One turn sends every row of this set to another row. A few are shown first. Where does it send the rows asked after them?
Lav: [-9, -16, -19, 0, 21, 17, -9, 15, 11, -5, 1, -13, -7, 13, 11, 20, -7, 1, -11, -6, -1, -14, 17, 7, -12, 8, -23, -14, 2, -4, 10]
dit: [-10, -16, -9, -9, 19, 11, 7, 10, 11, -4, 6, 0, -5, 14, 1, 11, -1, -1, -11, -13, -7, -17, -10, 19, 3, 39, -15, -21, -12, -5, 14]
Tofif: [-11, -26, -20, -6, 17, 6, -18, 7, 10, -4, 12, -7, -11, 11, 12, 15, -8, -5, -4, 8, -12, -2, 14, 10, -14, -10, -12, -18, 10, -10, 13]
fab: [-1, -24, -5, -4, 15, 11, 0, 16, 15, 7, 1, 0, 2, 8, 7, 12, 5, 2, -9, -13, -16, -7, -12, 29, 3, 35, -19, -21, -8, -10, 14]
bos: [-11, -15, -23, -3, 19, 8, -11, 7, 7, -18, 18, -3, -6, 9, 11, 18, -11, -3, -8, 11, -11, -6, 5, 15, -12, -16, -7, -25, 1, -7, 3]
febov: [-7, -17, 5, -1, 1, 7, -4, -8, 21, -8, 18, -12, -16, 15, -1, 16, -6, 1, -7, -14, -9, 2, -10, 13, 10, 33, -16, -21, -2, -12, 7]
lopi: [-5, -20, -20, 0, 13, 6, -18, 12, 8, -13, 12, -4, -7, 4, 15, 14, -8, -8, -7, 5, -16, 2, 7, 23, -7, -16, -8, -32, 7, -8, 3]
silup: [-5, -17, 4, -1, -3, 9, 1, -5, 18, -7, 16, -11, -9, 11, -1, 16, -4, 12, -10, -7, -17, 8, -17, 26, 6, 28, -15, -24, -5, -12, 4]
vaka: [-3, -28, -7, -11, 5, 1, -9, -3, 1, -4, 22, 3, 2, -4, 7, 3, -6, -7, 2, 2, -25, 7, -18, 8, -8, 8, -1, -31, 0, -19, 12]
kala: [-5, -8, -20, 5, 20, 20, -4, 18, 8, -18, 7, -9, 4, 8, 12, 22, -12, 7, -16, -5, -2, -14, 8, 17, -11, -1, -14, -22, -6, -6, -5]
kipo: [-2, -26, -7, -12, 10, 3, -8, -5, 2, -6, 28, 4, 5, -2, 5, 7, -10, -6, 2, 3, -20, 1, -18, 2, -11, 6, 3, -25, -4, -22, 9]
bileg: [-3, -22, -9, -12, 12, 3, -7, -6, 3, -5, 28, 5, -4, 0, 3, 6, -10, -13, 3, 4, -17, -3, -16, -1, -11, 10, -1, -27, -3, -17, 14]
zore: [2, -19, 6, 0, 2, 14, -2, -5, 22, 1, 22, -9, -2, 13, -2, 23, -8, 16, -8, -8, -12, 4, -15, 19, 0, 25, -10, -14, -6, -20, 0]
vodad: [-7, -24, -15, 1, 12, 16, -12, 21, 6, -8, -3, -16, 8, 7, 15, 16, -6, 12, -14, -11, -9, -2, 16, 17, -8, 3, -17, -17, 5, -12, -1]
Bize: [-3, -12, -19, 7, 14, 16, -10, 21, 10, -10, -4, -11, -6, 5, 15, 16, -3, -3, -14, -7, -9, -5, 9, 25, -5, 3, -24, -31, 2, 1, 6]
nef: [-5, -19, -4, -5, 21, 11, 2, 13, 10, -9, 12, 1, 7, 14, 5, 15, -7, 1, -11, -22, -3, -19, -8, 12, 5, 35, -3, -16, -13, -15, 0]
Vemi: [4, -25, -3, -2, 12, 16, -2, 18, 11, 4, 6, 2, 10, 7, 5, 13, -6, 5, -12, -22, -10, -9, -11, 28, 0, 32, -2, -22, -8, -16, 0]
Gel: [-4, -26, -8, -12, 8, 0, -9, -5, 3, -3, 23, 3, -5, -2, 6, 3, -5, -15, 4, 3, -22, 3, -16, 3, -7, 10, -5, -31, 0, -16, 18]
Gosam: [2, -12, 5, 2, 3, 14, -3, -7, 23, -5, 25, -7, -13, 15, -4, 22, -13, 2, -9, -13, -4, -3, -13, 15, 2, 28, -6, -21, -5, -14, 0]
Sel: [-13, -29, -18, -7, 14, 5, -18, 9, 4, -12, 13, -9, 0, 9, 13, 14, -10, 3, -7, 3, -13, 1, 14, 10, -10, -13, -4, -18, 9, -16, 1]

Tofif moves to bos
bileg moves to kipo
Now find these:
febov moves to Gosam
fab moves to dit
Lav moves to kala

One turn sends every row of this set to another row. A few are shown first. Where does it send the rows asked after them?
Lenes: [1, 16, 4, -3, -9, -18, -4, -5, 0, 6, 24, 2, 15, -14]
nilil: [-1, -11, 23, -17, 2, -21, -15, 5, -12, -18, 5, 8, 1, -10]
Gere: [2, 14, -2, -3, -20, -16, -9, 0, -5, -10, 19, 7, 18, -17]
Vetib: [-1, 6, -1, -6, -8, -15, -10, 0, 3, -4, 24, 4, 23, -20]
Rez: [1, -8, 14, -4, 2, -11, -16, 2, 0, -25, 9, 12, -2, -6]
kan: [2, -5, 23, -23, 8, -25, -11, 5, -6, -13, 2, 9, 4, -13]
Pebo: [6, 4, 27, -16, -6, -27, -5, 2, -18, -11, -3, 8, 0, -5]
lata: [5, 10, 19, -20, 4, -19, 7, 5, 6, -3, 0, 10, 3, -5]
tesir: [-5, -10, 10, -13, 5, -18, -14, 8, 9, -5, -3, -1, 15, -10]
bulu: [12, 10, 13, -1, -6, -28, -9, -1, -4, 1, -15, 2, 8, -2]
bem: [1, 8, 0, 1, -14, -14, -14, -3, -3, -10, 22, 5, 21, -17]
vago: [2, 13, 2, 5, -9, -17, -14, -9, -2, -4, 25, 4, 12, -16]
tibo: [5, 8, -5, -8, -7, -18, -10, 6, -1, 2, 22, 8, 16, -21]
kopid: [7, 2, 11, -12, 6, -26, -7, 5, 6, 6, -10, 1, 12, -8]
Tuve: [10, 11, 19, -6, -7, -19, 4, 5, -9, -2, 0, 10, -5, 3]
Ves: [-2, 15, 4, -5, -7, -17, -6, -6, 5, -1, 24, 2, 18, -17]
lika: [2, -2, 19, -6, -11, -13, -12, -3, -17, -15, 3, -1, -3, 5]
Zisu: [7, 0, 16, 3, -9, -14, -10, 3, -12, -16, 6, 11, -8, 2]
runa: [8, 15, 1, 5, -16, -19, -12, -6, -7, -5, 19, 6, 17, -14]
Raf: [-1, -1, 16, -18, 10, -15, -5, 4, 11, -17, 6, 12, 5, -11]
Pibu: [2, -5, 25, -12, -7, -22, -12, 3, -19, -17, 2, 8, -1, -5]
Non: [7, 4, 26, -23, 3, -29, -4, 2, -10, -9, -3, 9, 3, -10]
Reziz: [9, 12, 22, -13, -8, -20, -2, -6, -12, -7, -5, 0, 0, 4]
mez: [2, -5, 15, -22, 16, -18, -14, -2, 3, -10, 4, 2, 4, -9]
Zab: [9, 20, -2, -3, -15, -21, -9, -2, -5, -7, 16, 10, 16, -18]
Dano: [9, 11, 20, -23, 9, -23, -3, -6, 0, -4, -4, 2, 4, -5]
zef: [11, 17, -4, -5, -7, -23, -10, 1, -2, 1, 17, 10, 15, -21]
vogi: [-1, -11, 14, -11, -6, -13, -17, -3, -1, -25, 1, -2, 6, 1]
gipa: [-2, -13, 15, -11, 4, -11, -20, -1, -7, -17, 8, 0, 0, -3]
sakel: [-6, -10, 11, -2, -8, -14, -19, 3, 1, -18, -4, -1, 13, -5]
vepu: [4, 2, 13, 5, -15, -20, -16, -2, -8, -14, -10, 1, 8, 0]
suv: [-1, 7, -4, -6, -14, -14, -10, 5, -3, -5, 23, 6, 18, -19]
sezu: [18, 7, 15, -11, -2, -27, -7, -5, -6, -2, -8, 1, 0, 5]
suze: [10, 1, 16, -3, -11, -20, -14, -7, -10, -19, -5, 0, 0, 5]
gov: [6, 12, -1, -7, -5, -20, -6, 0, 2, 6, 21, 5, 21, -19]
Tuzet: [10, -1, 14, -22, 8, -24, -4, 2, 4, 3, -3, -1, 5, -1]
razad: [4, 15, 2, 3, -10, -18, -9, -6, -4, 4, 24, 3, 11, -13]
mesu: [-1, -12, 13, -22, 6, -16, -11, 3, 7, -11, 3, -3, 9, -3]
nizaf: [11, 18, 0, -1, -10, -22, -7, -3, -4, 5, 18, 6, 18, -16]
turu: [-1, 13, 2, 0, -7, -17, -12, -9, 3, -7, 25, 4, 17, -18]

turu moves to razad
kopid moves to sakel
Now find these:
Zab moves to tibo
Tuzet moves to vogi
lata moves to Rez
Reziz moves to mez
Non moves to nilil
Vetib moves to runa

